In the rows, zero is written as 128.
The rows below come in pairs that one turn or mirror swaps. Which row does each named row swap with?
zepi: [134 111 112 143 111 121 166 152 166 138 146 126 103 115 136 121 103 127
 132 150 125 120 112 111 144 147 153 151 121 133 154]
fet: [135 133 122 169 116 152 161 120 125 152 121 106 105 141 101 126 115 140
 105 137 117 124 116 128 159 101 170 135  93 152 107]
zeror: [145 102 100 158 111 122 159 146 164 129 132 121 105 117 131 123  98 133
 137 155 142 124 116 120 149 134 157 151 132 130 156]
viti: [129 124 114 155 107 187 139 140 155 147 101 125 107 147 116  87 117 130
 117 160 135 132 138 141 178 111 135 150 121 116 138]
Magu: [129 123 130 127 134 141 110 134 144 138 126 123 118 122 139  96 106 157
 105 163 119 149 161 123 119  93 141 132 141 128 130]
buvu: [123 126 149 141 142 153 154 137 127 146 126 130 126 148 153 108 107 129
  88 112 161 129 122 143 153 119 153 136 118 134 149]
Tazad: [128 100 107 143 115 117 155 152 158 133 138 120 102 119 143 121  89 135
 146 147 143 111 120 116 140 131 150 157 127 133 147]
muso: [129 127 110 155 106 177 140 126 148 146 103 129  98 133 121  76 115 130
 117 152 154 127 127 139 173 118 125 147 125 112 151]
goti: [142 103 114 160 118 122 164 153 157 137 137 128 109 113 134 128  87 124
 132 156 137 121 112 114 141 140 150 147 124 123 153]
votak: [147 138 136 160 117 122 129 120 136 111 117 146 128 158 122 126 133 149
 140 148 161 137 113 130 144  93 137 140  89 130 133]
Lela: [135 123 154 130 147 144 151 124 123 156 126 121 132 135 154 110 106 130
  98 121 154 133 108 152 149 120 148 150 114 132 153]
Kem: [142 122 159 128 146 145 148 123 125 156 124 127 127 135 148 104 104 125
  97 127 160 131 127 142 148 123 158 152 113 137 152]
Zezi: [133 121 129 153 126 158 165 131 135 156 136 113  99 125 112 140 129 143
 104 141 118 130 120 122 169  96 171 144  90 155 113]
lodu: [140 129 129 141  89 146 157 147 133 138 126 104  98 112 117 141 111 137
 114 155 121 160 139 129 139 127 137 140 141 152  99]
parag: [147 125 124 121  87 159 135 151 121 142 122 105  86 117 109 133 117 141
 115 150 106 154 131 134 133 125 146 137 119 142 120]
sego: [119 112 134 109 111 128 132 101 134 127 132 146 100 125 118 125 143 108
 128 129 123 130 116 128 142 139 105 151 123 135 131]
vovar: [130 133 120 163 119 114 130 108 137  99 122 139 142 147 133 130 123 150
 135 150 161 135 113 135 154  96 139 144  99 128 128]
dogu: [116 121 165 144 143 140 155 131 128 156 131 126 123 134 158 103 116 133
  90 125 141 137 118 146 140 114 163 142 105 143 142]
gumuv: [134 102 117 160 121 125 162 146 157 131 144 117 101 119 136 126  87 129
 136 145 131 117 120 123 139 145 152 147 121 129 159]
pamev: [115 115 140 126 119 134 135 102 128 136 136 153  91 122 127 126 142 107
 132 135 128 130 123 130 132 129 106 146 138 136 143]
giv: [135 103 143 117 101 124 139 104 125 149 128 151 105 116 125 134 137 113
 127 139 120 125 120 132 138 123 105 155 122 133 138]
zitof: [132 119 146 136 139 134 156 136 128 158 131 137 129 132 159 106 110 128
  87 122 161 129 123 149 146 116 152 141 108 150 141]
les: [139 136 126 160 107 122 120 115 132 104 119 148 136 148 124 122 125 153
 142 164 154 126 122 151 160  89 134 137 103 138 126]
ser: [123 118 141 164 127 148 138 133 144 114 128 105  97 121 130 111 102 158
 104 136 134 105 107 128 153 119 114 157 142 118  97]
Buva: [140 136 125 154 124 126 115 123 152 111 122 147 141 152 118 117 134 150
 142 153 156 133 116 131 148  99 136 140  91 136 131]
purar: [128 127 108 156 110 181 142 146 141 150 104 133 103 142 116  86 118 126
 121 167 134 127 125 143 172 104 132 150 130 116 146]
Nukav: [125 138 125 125 143 128 109 125 147 150 129 128 121 116 134  98  99 153
 114 163 122 136 159 133 140  92 131 142 144 124 133]
tuvof: [141 141 122 141  91 139 144 146 122 135 136  90  77 131 114 131 107 124
 117 160 114 140 147 136 145 124 146 116 117 151 115]
Kop: [142 125 119 170 119 159 167 134 130 140 124 103  97 141 116 148 124 119
 111 122 134 143 128 141 160  97 167 150 104 144 127]
zik: [127 112 143 118 106 134 142 104 121 131 136 146 103 120 128 126 141 115
 137 131 108 139 117 139 140 125 108 162 121 141 136]
dega: [141 128 115 134 121 134 119 136 148 129 129  91 121 154 126  99 135 112
 109 117 116 136 116 149 173 121 154 163 116 120 117]
ruf: [141 140 104 136 122 122 129 140 148 127 135 102 132 153 132 102 130 107
 103 125 111 129 110 144 155 113 155 154 118 114 119]
vab: [118 110 143 127 103 134 133  98 129 145 136 143  94 122 130 121 142 110
 125 136 118 136 119 129 138 127  97 150 122 138 137]
Ripa: [119 125 102 155 101 174 147 136 149 155  95 128  95 138 115  89 121 130
 122 162 140 120 122 142 173 117 136 151 127 121 145]
Zedez: [141 128 137 182 114 148 156 110 135 142 129 119 105 144 116 132 123 139
 111 136 126 120 134 116 153  89 178 144 108 149 106]
zise: [132 129 121 134 139 134 100 124 142 144 124 134 135 128 138  94  94 149
 110 160 117 132 160 127 133  97 123 131 130 129 135]
Kevi: [130 123 118 126 137 144 108 122 142 145 138 119 116 130 147 104  89 148
 121 167 120 141 159 127 123 104 144 132 138 129 138]
sufip: [119 110 138 119  99 126 133  97 124 140 139 149  97 115 135 111 138 112
 131 132 119 124 126 133 149 118 111 146 133 137 139]
muli: [126 113 153 141 137 136 169 130 135 144 129 134 119 145 166 111 103 124
  95 122 152 135 120 149 158 111 156 154 112 133 146]
zir: [124 132 109 163 105 184 144 131 147 135  99 124  99 153 115  86 115 134
 121 157 146 129 121 132 166 101 140 149 134 118 143]
Fovap: [128 131 131 142 105 140 138 150 150 128 127 112  84 114 120 141  86 148
 101 160 127 149 149 120 148 127 132 132 138 148  98]
bisis: [117 122 136 157 133 153 135 133 142 121 114 108  85 131 139 115 106 157
 117 143 125 116 113 123 158 125 110 166 142 127  89]
muva: [141 133 120 151 116 124 125 122 137  97 119 147 149 149 124 121 127 149
 143 155 145 121 132 143 150  91 130 153 102 130 129]
mudiv: [134 146 123 149  92 148 128 146 146 146 122 115  88 111 110 129  95 152
 110 159 109 143 135 115 146 137 129 132 113 147 102]
lanu: [151 130 114 139 112 127 139 146 151 135 145  86 122 140 124 102 137 121
 107 128 110 121 122 152 155 112 145 156 120 107 121]
dov: [132 125 116 130 130 136 110 127 137 149 125 132 115 124 138  93  95 154
 108 158 127 136 165 126 125  90 137 134 144 137 126]
tuzi: [126 121 156 140 146 160 148 122 142 161 133 135 133 136 164 109 110 123
  91 140 151 137 123 149 157 117 152 149 110 142 138]
bina: [125 131 123 154 122 123 114 114 149  95 123 140 133 155 114 118 130 143
 148 141 153 133 115 137 156  96 134 150 102 142 120]
Baler: [120 120 136 160 140 156 133 139 139 114 120 113  80 131 134 112  95 166
 109 133 135 114 125 119 155 123 128 155 133 114  95]
veg: [123 140 125 162 111 121 123 116 134 103 115 139 130 158 118 122 136 147
 138 142 157 132 117 135 139  97 136 130  96 129 128]
lofeg: [132 130 119 129 128 133 113 142 153 149 138 130 124 121 134  95  95 151
 114 150 112 141 163 113 131  99 136 141 145 128 130]
kibo: [139 127 126 155 103 142 169 137 147 141 132  95 113 138 115 145 123 113
 112 135 126 152 128 136 154  91 177 141 106 144 115]
pir: [130 135 131 155 112 120 122 111 145 106 121 141 138 163 126 113 134 150
 140 157 151 121 127 143 157  99 137 135  96 130 117]
Suz: [129 123 115 123 122 134 112 131 143 139 122 133 111 132 138  91  91 161
 112 165 110 141 159 119 136 101 135 141 138 122 134]
zugo: [135 108 103 150 122 120 157 151 164 138 146 125 109 114 138 114  97 138
 146 140 142 116 124 124 142 133 146 157 121 128 160]
Dag: [134 108 120 151 119 113 153 155 158 135 140 123 102 114 124 108  95 142
 134 153 129 108 117 113 141 143 150 159 120 134 159]
bulor: [131 134 115 156 115 119 124 106 147  98 119 146 127 155 128 117 134 152
 144 147 150 130 123 136 149  92 129 139 103 128 115]
Sokev: [126 113 155 138 151 146 153 134 127 150 130 134 137 134 161 116 110 123
  99 122 150 133 126 154 146 114 137 149 117 141 146]
Gonoz: [134 139 126 156 119 122 131 106 143  97 109 140 133 146 122 124 125 152
 140 154 147 132 125 139 153  95 129 136  91 130 118]
fula: [116 114 128 114 102 133 134 102 119 142 133 147 104 120 127 120 144 120
 127 140 112 135 119 128 148 124  99 158 124 129 135]
pemi: [122 106 157 145 143 137 154 125 137 151 130 126 135 137 157 115 110 134
  95 127 159 127 117 144 143 125 153 150 109 129 146]
Luza: [129 138 144 187 120 137 166 124 148 138 117 124  95 123 114 135 109 135
 104 144 133 136 128 130 161  95 172 143  98 148 103]
fovop: [128 114 147 126 107 131 139  98 119 130 126 153 110 119 127 118 130 108
 126 133 120 118 119 138 142 136 101 156 123 131 144]
nopat: [140 137 134 141  92 155 152 147 116 124 122  98 106 137 124 157 113 151
 119 150 144 140 130 157 142 117 158 137 118 154 118]
dulo: [121 119 120 131 127 143 104 127 139 145 136 125 119 128 133  90 109 155
 116 165 114 144 166 138 136  99 131 143 145 125 138]
sifu: [130 123 118 149 109 171 149 137 146 134  93 121 100 147 114  89 127 127
 113 159 150 126 137 145 166 104 140 157 133 115 150]
Fusad: [156 128 120 139 119 123 138 150 151 138 142  95 110 143 130  98 130 111
 107 124 113 146 130 149 161 129 156 163 113 111 118]
Pog: [139 123 125 144 108 124 126 118 143 107 116 137 147 148 134 122 122 154
 144 146 163 125 119 137 156  91 139 136  96 132 124]
Vog: [113 125 130 148 133 152 133 135 139 108 121 126  98 124 145 120 102 147
  99 135 126 113 106 119 150 121 116 156 154 122  95]
fero: [130 137 129 159 116 115 132 123 145 120 113 152 142 161 128 118 135 153
 136 155 151 137 119 141 158  87 131 145  96 128 126]
paro: [128 110 140 124 108 132 134 109 131 134 139 154 102 111 120 126 157 120
 127 130 116 138 117 120 142 126 107 154 129 141 136]
Det: [161 133 109 141 127 118 138 132 149 125 136  86 117 151 130 112 135 116
 107 132 111 134 120 144 166 127 156 148 116 117 121]
mupif: [131  98 144 116 106 132 136 101 123 130 139 147 104 122 132 124 139 118
 136 134 119 126 118 127 140 128 106 157 134 139 135]
Bosa: [136 128 121 157 123 128 124 119 146 101 129 138 135 152 128 129 131 155
 140 153 154 132 119 139 153  90 134 131  90 138 128]
lofet: [132 122 108 148 103 171 136 127 149 143 104 129 101 142 122  76 119 119
 111 159 147 122 129 139 189 111 136 145 126 125 142]
Gil: [133 124 157 134 142 147 163 134 122 154 123 131 125 139 144 105 110 141
  90 131 162 132 112 139 152 114 152 152 102 147 147]
moden: [150 119 127 139 112 152 158 129 134 160 135 107 105 143 110 141 123 120
 116 134 117 124 122 133 157 112 181 148  84 145 124]
tur: [145 127 134 171 114 154 158 123 155 147 128 112 108 124 114 139 108 130
 102 126 128 141 116 122 171  88 166 155 100 146 110]
kos: [141 129 125 154 121 152 152 132 134 157 128 102  98 158 111 120 108 121
  95 120 123 137 120 137 165  99 173 155  96 148 123]
nebev: [148 116 142 170 113 162 161 134 142 151 118 112  97 128 118 136 111 134
 109 139 138 136 125 107 162  93 152 157  96 155  96]
gol: [133 137 133 153  80 147 138 134 133 141 123  94  92 120 120 131 102 138
 117 158 130 168 136 131 129 125 146 131 131 144 105]
taso: [126 124 143 125 108 128 137 109 124 139 137 160  85 120 122 124 147 117
 132 144 118 136 131 122 139 121 100 150 127 132 141]
Lut: [108 116 134 147 140 135 125 132 154 105 123 108  93 121 137 123 100 152
 112 132 131 116 121 120 160 131 119 156 142 127  94]
luvar: [130 108 137 123 111 123 136 104 116 131 131 152  94 121 130 128 135 125
 126 136 117 135 117 124 137 128 104 142 139 133 150]
Ramor: [127 138 129 125 143 135 117 128 143 148 132 133 115 120 134  96  91 155
 122 169 132 133 169 132 136 100 141 150 142 137 133]
zivu: [139 138 140 124  78 155 145 148 126 141 131 112  98 126 127 137 128 146
 111 154 121 145 143 128 135 144 143 132 128 148 102]
repag: [139 130 139 159 100 141 144 103 146 165 128 122  97 112 105 133 115 135
 102 151  98 126 141 116 158 100 155 152 113 151 105]
zad: [124 147 121 129  86 158 136 148 127 140 132  96  83 119 119 141 100 143
 116 148 113 144 134 141 141 128 135 123 125 141 116]
Dur: [130 137 119 129 128 125 125 127 142 146 134 125 110 120 129  99  98 146
 111 168 125 148 171 121 124  95 136 141 148 134 136]
Mik: [123 138 141 157  93 160 137 130 140 126 125 115  86 117 118 136  92 145
 126 172 134 146 147 129 151 120 141 134 138 153  99]
vap: [117 131 138 144  94 165 141 135 131 143 124 112  80 116 106 128  96 157
 107 155 114 135 120 113 150 121 135 125 121 156 102]
Des: [129 109 136 116 103 128 143 102 130 129 138 149 100 126 136 121 152 119
 129 123 121 133 112 133 144 133 103 153 119 135 129]

bisis swaps with Det
zepi swaps with zir
nebev swaps with tuvof
Zezi swaps with gol
moden swaps with Mik
kibo swaps with vap
fet swaps with lodu
nopat swaps with repag
Fovap swaps with kos

